Small tables with named rows and columns. After each table, cells are looked up by row and column.

fomedep
cols = vof, sesa, nur, zav
koza: [0.09, -4.93, 5.77, -5.47]
nosofas: [-1.81, 4.90, 0.86, -6.66]
nevur: [4.71, -0.47, -7.14, -2.49]
voribef: [-4.37, 1.19, -6.54, 3.89]
tunu: [-5.69, -5.98, -1.74, -7.27]
rol: [2.93, -4.10, -1.85, -3.23]
nodovo: [2.10, -1.25, -2.14, 3.10]

voribef, vof -> -4.37
rol, vof -> 2.93
tunu, sesa -> -5.98
nodovo, nur -> -2.14
nevur, nur -> -7.14
tunu, nur -> -1.74
koza, vof -> 0.09
voribef, nur -> -6.54
voribef, sesa -> 1.19
koza, zav -> -5.47

datetet:
,vod,lepak,gomukuz,deto
laf,33,63,28,39
dafu,14,42,80,24
kigelef,24,17,55,24
nif,65,33,20,48
mamut,32,84,56,75
kes,22,36,40,50
regido,65,60,16,24
tolefa,46,30,38,45
vate,14,43,25,14
nizi,14,9,27,1
mun,4,30,3,27

What is the gomukuz of laf in datetet?
28
What is the vod of vate in datetet?
14
What is the vod of mamut in datetet?
32
What is the vod of laf in datetet?
33
What is the gomukuz of nif in datetet?
20
What is the deto of nif in datetet?
48
What is the deto of mamut in datetet?
75

mone:
cols = vop, lugi, meteki, mil, babezap, paz, zapido, mobevek, gagevi
visup: [2403, 8316, 925, 3258, 5196, 5254, 8951, 2722, 7003]
nosan: [7827, 4349, 6277, 5771, 5574, 5525, 3791, 4848, 3734]
firil: [2783, 6905, 3485, 2749, 2930, 7182, 5801, 4629, 6103]
vobape: [5871, 4118, 6136, 3799, 4465, 5608, 3418, 5774, 4535]
sek: [5001, 6770, 3118, 4329, 5830, 4975, 6237, 4653, 4867]

What is the zapido of visup in mone? 8951
What is the lugi of sek in mone? 6770
What is the mobevek of sek in mone? 4653
What is the meteki of vobape in mone? 6136
What is the paz of firil in mone? 7182
What is the paz of vobape in mone? 5608
What is the vop of visup in mone? 2403
What is the gagevi of firil in mone? 6103
What is the vop of vobape in mone? 5871
What is the mil of vobape in mone? 3799
What is the babezap of firil in mone? 2930
What is the lugi of visup in mone? 8316
Row with the largest vop: nosan

dogefar =
,resirap,gis,keses,mavop,regubu,felu,gililin,fas
tofal,152,184,188,117,143,175,165,179
muz,182,174,175,129,135,161,160,163
levadi,136,180,159,202,185,146,137,137
fos,192,232,193,131,25,116,163,173
kom,164,169,156,138,150,171,171,175
nur,141,172,171,206,178,142,133,143
rizo,153,168,157,170,174,161,154,156
guro,159,122,150,143,177,177,166,179
lamezot,159,123,172,164,172,159,163,147
dekol,149,96,132,139,192,185,176,175
bas,138,158,170,206,200,150,134,139
razup,151,150,181,172,179,156,149,140

fas of tofal is 179
regubu of bas is 200
resirap of levadi is 136
regubu of dekol is 192
gis of kom is 169
mavop of fos is 131
fas of razup is 140
felu of nur is 142
regubu of kom is 150
resirap of tofal is 152
mavop of bas is 206
fas of muz is 163
felu of rizo is 161
mavop of kom is 138
felu of lamezot is 159

gitadad =
|  | vuv | kani | nivab | gibo | vezuni | pila | puz |
|---|---|---|---|---|---|---|---|
| mokik | 156 | 152 | 104 | 127 | 148 | 119 | 126 |
| gubu | 185 | 99 | 150 | 95 | 122 | 236 | 178 |
| sogob | 46 | 108 | 187 | 135 | 121 | 86 | 127 |
| susud | 80 | 141 | 197 | 161 | 120 | 103 | 155 |
| fisesi | 118 | 118 | 161 | 129 | 106 | 200 | 214 |
| pok | 128 | 164 | 112 | 196 | 116 | 186 | 206 |

vezuni of sogob = 121
vezuni of gubu = 122
puz of fisesi = 214
kani of sogob = 108
nivab of susud = 197
vuv of susud = 80

rezegi:
,bap,posu,zezit,tol,rad,rutegap,lis,fer,vunoza
paf,118,59,133,120,93,73,103,60,65
zenusu,109,141,211,129,91,202,122,61,97
vebuda,113,114,161,93,94,107,83,126,140
lon,125,72,147,165,111,177,165,134,75
nes,59,148,58,78,122,108,88,141,56
gab,162,113,100,94,102,143,98,117,72
les,128,129,68,104,96,76,98,177,79
larirot,201,71,99,75,172,96,77,126,53
sekofid,184,45,33,85,253,59,78,250,124
danaf,90,90,74,74,105,80,99,92,79
diro,98,46,69,108,128,87,143,106,110
didu,140,106,101,89,87,126,143,92,101
ravu,101,79,150,95,87,104,149,138,155

What is the tol of gab in rezegi? 94
What is the zezit of larirot in rezegi? 99
What is the vunoza of paf in rezegi? 65
What is the rad of sekofid in rezegi? 253
What is the rad of lon in rezegi? 111
What is the tol of nes in rezegi? 78
What is the rad of larirot in rezegi? 172
What is the zezit of didu in rezegi? 101
What is the zezit of paf in rezegi? 133
What is the zezit of zenusu in rezegi? 211
What is the bap of diro in rezegi? 98
What is the lis of larirot in rezegi? 77
What is the bap of nes in rezegi? 59
What is the rad of paf in rezegi? 93
What is the bap of ravu in rezegi? 101
Row with the largest fer: sekofid

